Named moves, each a turn or a mirror, and the order they were made in; the first pair answered:
move sof:
[ -1 -23  -5   5 -22  13 -15 -14  -6   4  -5  -4  -1  -5  -4   4  12 -11
   5   2 -12  -7   2  -3 -33  11   9] -> [-10  14   0  24 -13 -13  -6 -12   7  -4   3  -2   7  13 -14  -1  -7 -14
   1   3   1   9  -8  13  23 -12  24]
[-14  18  -6  29  -9  -2   3 -12  11  -9   1  -7 -13  13 -13 -14  -8   1
   0   2   6   6 -10   6  24  -8  31] -> [ -3 -25 -11  10 -20  22  -5 -15  -3   2  -6  -8 -17  -7  -7  -9  13   2
   1   4  -6 -12   2 -12 -33  11  15]
[  0 -12  -3 -10  -6  20   3  17  -6   2  10  -9  11 -15  -8  -8  -1  -9
   5   0 -22   4  -1   9   0   7   7] -> [ -4  -2  -5  -5  -6  10   6  18   2  -5  12  -8  11  -8 -10 -10  -5  -4
   5  -1 -15   6  -3  14  21  -6  10]
[-15 -24   0 -14 -11   4  -2  -3  20  -8  -9  18   7   7   5  -1 -16   4
 -12 -20  19   7 -13   1 -10  -1  -4] -> [-14 -19   3 -10 -12   3  -2   0  19  -8  -7  17   6   9   5  -5 -15   5
 -13 -21  20  13 -15   1  -1  -5   1]
move gumun:
[-20  -1 -30  -2 -34   3 -13 -11  -3  11 -18  17  -5  11  -5   1   8 -13
  -5 -15 -17 -17 -11   0  -4  -4 -12] -> [-16  -4 -35  -7 -27   1 -10  -8  -2  12 -24  20  -9   5   7   3   8  -9
  -3 -13 -11 -19  -7  -4  -8  -2 -21]
[ -1 -14  -9  12 -13  -4  -7 -10  -1   4   1   3 -11   4  23   3  11  -3
 -10  11  31  -5 -13 -14  -9   1 -17] -> [  6   9  -9  -3 -18   8   6  20   1  -2   1   2  -3 -14  31   5  -3  -7
   1  16  17   6  -6  -1  10  -6 -15]
[ -2  -5  -3   3  12  -4  -3 -17   0   4   1   2   3  11   0   0   3   0
  -3   7   5   1  -1   0  -5  -3   0] -> [ 8  0 -2 -2 12  0  3 -7  5  1  0  6  2 -2 12  3  2  1 -1  6  5  3  2  2
 -5  1 -7]
move Lar:
[  3   6   3   8 -22  -3  14   6   9   4 -17   8 -20 -21   7  15 -13   6
  11  -1  16   2  11   5   8  12  -6] -> [  4   4  11  -2 -15  -4  19   9   3   3 -12   9 -14 -23   1  21 -10  12
  14  -3   5   4  20   7   9  15  -9]
[ 14 -11  16 -15  16 -29 -16  16  15 -11  14  -9 -11  -9  10  -3   3  10
  -8  -3  11   9 -16  -7  11   7  -9] -> [ 12 -12  19 -13  18 -32 -15  17  16 -13  13 -10  -8  -4   3  -5   4  11
  -7  -5  11   8 -12  -4  10   5  -8]
[  3  17   7  -7  12 -15   4   7   9  -6  11 -11   2   2 -11  -4 -12  12
   1  -5  -7  12   4   3  35  -8   3] -> [ -4  16   8   3  10 -14   3   0   8  -8  11 -10   0   7  -8  -6 -12   7
   2  -7  -4  10  -1   2  35  -9   3]
[  6   7   3  -9  10   3   8  10   4  -5   1  -2  10  -4  -7  -6  -5   5
  11   2 -10   3   4  12  11   1  -6] -> [  1   4   9  -1   8  -2   7   2   3  -4   3  -3   9   5 -17  -7  -3   6
  15   0 -11   2   3  13  13  -2   2]
Now pairs of rows:
(2 to 3 moves a pair)
[-11  16  -2   2 -19  12 -19  -8   7  -3  -4  -4   3 -24 -10  -1 -15 -38
  21  -3  -6  -2  -8  18  16  -7   4] -> [-16  12  -1  13 -13   2 -28 -21   7   1  -3  -5  -1  -9 -17  -2  -9 -35
  16  -5   1  -4 -12  13  17  -4   2] -> sof gumun sof
[ 17   1 -26  15  -9  31  16  24   5  -5  -8  -7 -15 -14  48  12  -5   3
  -4   7  20   2  -9   0 -16  -6 -29] -> [-19   3  -9  53  -9   2   0 -18   4  -7  10 -20 -18  34  -2  -3  -8  -6
 -10  -9  19   5 -23   9  21 -25  10] -> sof gumun gumun
[  1  25 -11  12  13  -1  10  16  13  -8 -10  -1  -1   4  14  -1  -5  12
 -12  10  31   6 -19   4   6   2  -5] -> [  1  26  -3   2  22  -4  12  21   9 -10  -5  -4   6   4  -1  -1  -5  17
  -3   8  23   8  -9   7  17   4  -6] -> sof Lar sof
[ 26 -11 -16   3   5   4  16  15   8  -4  -3 -13  -2 -32  41   3  -5  17
 -18  12  12  -2  -6 -13  -9 -10 -33] -> [ -8   3  -1  35   0 -18   2 -24   6  -9  12 -28  -4  10 -13 -10  -9   7
 -22  -3   7   7 -19   0  28 -29   6] -> sof gumun gumun
[ -5   2  -2  20  -4 -18 -13 -16   2  -2   1   0  -8  23  -3   6   1 -10
  -6  -1  13  -2 -14  -1  12 -10  11] -> [ 10  14  -6  -8 -18  17   2  22  -3  -4  -7  -5   8 -17   8   9  -6 -16
   8   3 -10   5  -4   5   5  -7   3] -> sof gumun gumun
[  9  -9 -12  -4  -9  18   0   6  -4   1  -8   0  -6 -12  20   3   5  -4
   4   7   8  -8   5  -5 -17   3 -10] -> [ -7 -19  -4  11 -10   9 -15 -17  -9   5   0  -6  -4  10  -4  -2  11  -6
   2   1   8 -10  -1  -5 -17  -1   7] -> gumun gumun gumun
[ 10 -14   3  -6 -17  14  -9  -3  -7   3  -9  13 -26 -14  14  10  22   4
  -3   6   0 -10  12  -1 -32  13 -16] -> [  1  15   6  17   1 -25  -2  -9  14  -1  -3  18 -30  15  21  10   3   4
 -10   6  25   4  -4   3  16  -4 -13] -> sof gumun gumun
[  7  13 -26   7 -31  16   4  13  -4  -4 -26   0  15 -29  21 -11  -1   3
 -11   1  20  -4 -18 -19 -24 -21 -19] -> [  3  40 -12   1 -11  -1  16  35   0 -10 -14  -3  28 -23   8 -14 -18  12
   0   0   6  11 -10  -1  19 -36 -11] -> Lar sof
[ -4  18   4  14  12 -13   1 -11   6   3   6  -4  -1  17  -2   1  -5  18
  -2  -1   0   2 -13   9  37 -15  15] -> [  6 -14 -11   3   0  10 -10 -17  -3  11  -5  -1 -13   0  19   5  15  21
  -6   1   5 -17  -9 -13 -22   5  -8] -> Lar gumun sof
[  2  18 -15  15  -3 -14  11   5  27   4  -3   8 -14  -7  35   5  -3  -1
 -10   3  30  -8  -9  -5  12  -8  -9] -> [ -2 -22 -10   5 -23  19  -8  -6   3  11  -8   0 -14 -17  12   0  20  -5
  -2  -3   4 -22  -2 -15 -37  11  -5] -> gumun gumun sof
[  1 -12  11   2 -15  -6  14   7  11  -5  -9   1  -5 -10  25  -2 -13  -2
   5  16   7   3 -12  -1  20 -21   6] -> [ -9 -34  12   5 -16  -5   0 -12   7   3  -9   2 -12  -1  16  -6  -1   1
   2  14   8  -8 -13 -12  -6 -10   9] -> gumun gumun sof
[ -1   9   1  -8 -25  13 -20   3  20 -12   3   0   6 -12 -10   7  13 -23
  -5  -5 -19   4  -9   3  28 -11   1] -> [ 14   2  -5 -19 -13  13 -14  11  22  -8  -3   7   1 -23  19  14  18 -16
 -11   1  -7   0  -6 -10   7  -2 -21] -> gumun gumun gumun
[ 22 -13  -3   8   0  -2   2  15   0   1   5  -4   6   5  20  18   2   2
 -18  13  14 -19  19  -4 -14  -5 -14] -> [ 20 -17  -1   5  -6  12  -2  18  -7   1   4  -7   6   0  12  18   4  -2
 -12  11  -2 -25  23  -6 -18  -3  -8] -> sof gumun sof
[ 17  -8   4 -16   0  18  10  10 -17   8  -9   8  10 -31  25  -2  -3  -7
 -10   4  15  -6  13   2 -24  -5  -8] -> [ 13  20  13  -9  19  -3  22  20  -7   5   0   5  21 -16  12  -3 -14  -1
 -10  -1  14   8  14  17  19 -20  -1] -> sof Lar
[ -3  12  11  17   2 -17  -9  -3  -1  -6  -5  -9  13  10 -22  -9  -3 -16
  -5 -19  -7 -12  -7   2  11  -5   0] -> [  2  19  10  16   9 -21  -3   5   8  -7  -3  -6  13  10  -9  -5  -8 -12
  -6 -16   0  -8  -6   0  18  -8  -6] -> sof gumun sof
[  8 -54   5 -12  19  -8   1  -7 -32   3  10 -17 -16  -2 -17  -8  -3  18
  18   9 -19   2  23 -15 -18  16  -5] -> [ 10  -3   6  -4  28 -30  18  19 -12  -9  12 -13  -3   4  -9  -5 -33  16
  17  12  -9  28  18   0  44  -8   3] -> gumun sof
[ 19   0  20 -26  17  -1  -5  23 -16  10   1 -12  19 -17  17  11  -1  11
  -7   0 -20 -13   3   5 -18   7 -15] -> [ 14 -10  26 -23  18  -3  -7  13 -20   8   1 -12  16  -7   4  12   6  15
  -3  -4 -27 -13   8   3 -21   9 -13] -> sof Lar sof
[ 11   4  25  -9  16 -16 -12  16   2   0  28  -5  13  12  -7   0   4  10
  13   5 -34   3   9   6  42  -7   5] -> [  9 -31  22  -5  14 -16 -29 -11  -4   9  29  -1  -3  21 -11   4  21  15
   5   4 -27 -12   9 -12   4   7  -2] -> gumun sof
[  3  19  14 -20  15 -11  -8  14 -15 -17  11 -11  10  -5 -11 -20 -29  13
  -5 -13 -19  10  25  14  27  -2   3] -> [  2 -13  15 -26   6  -1 -20  -1 -30  -9   6 -14   8  -8 -19 -18 -13  14
  -5 -18 -27   1  26   9  -5   8   1] -> sof gumun
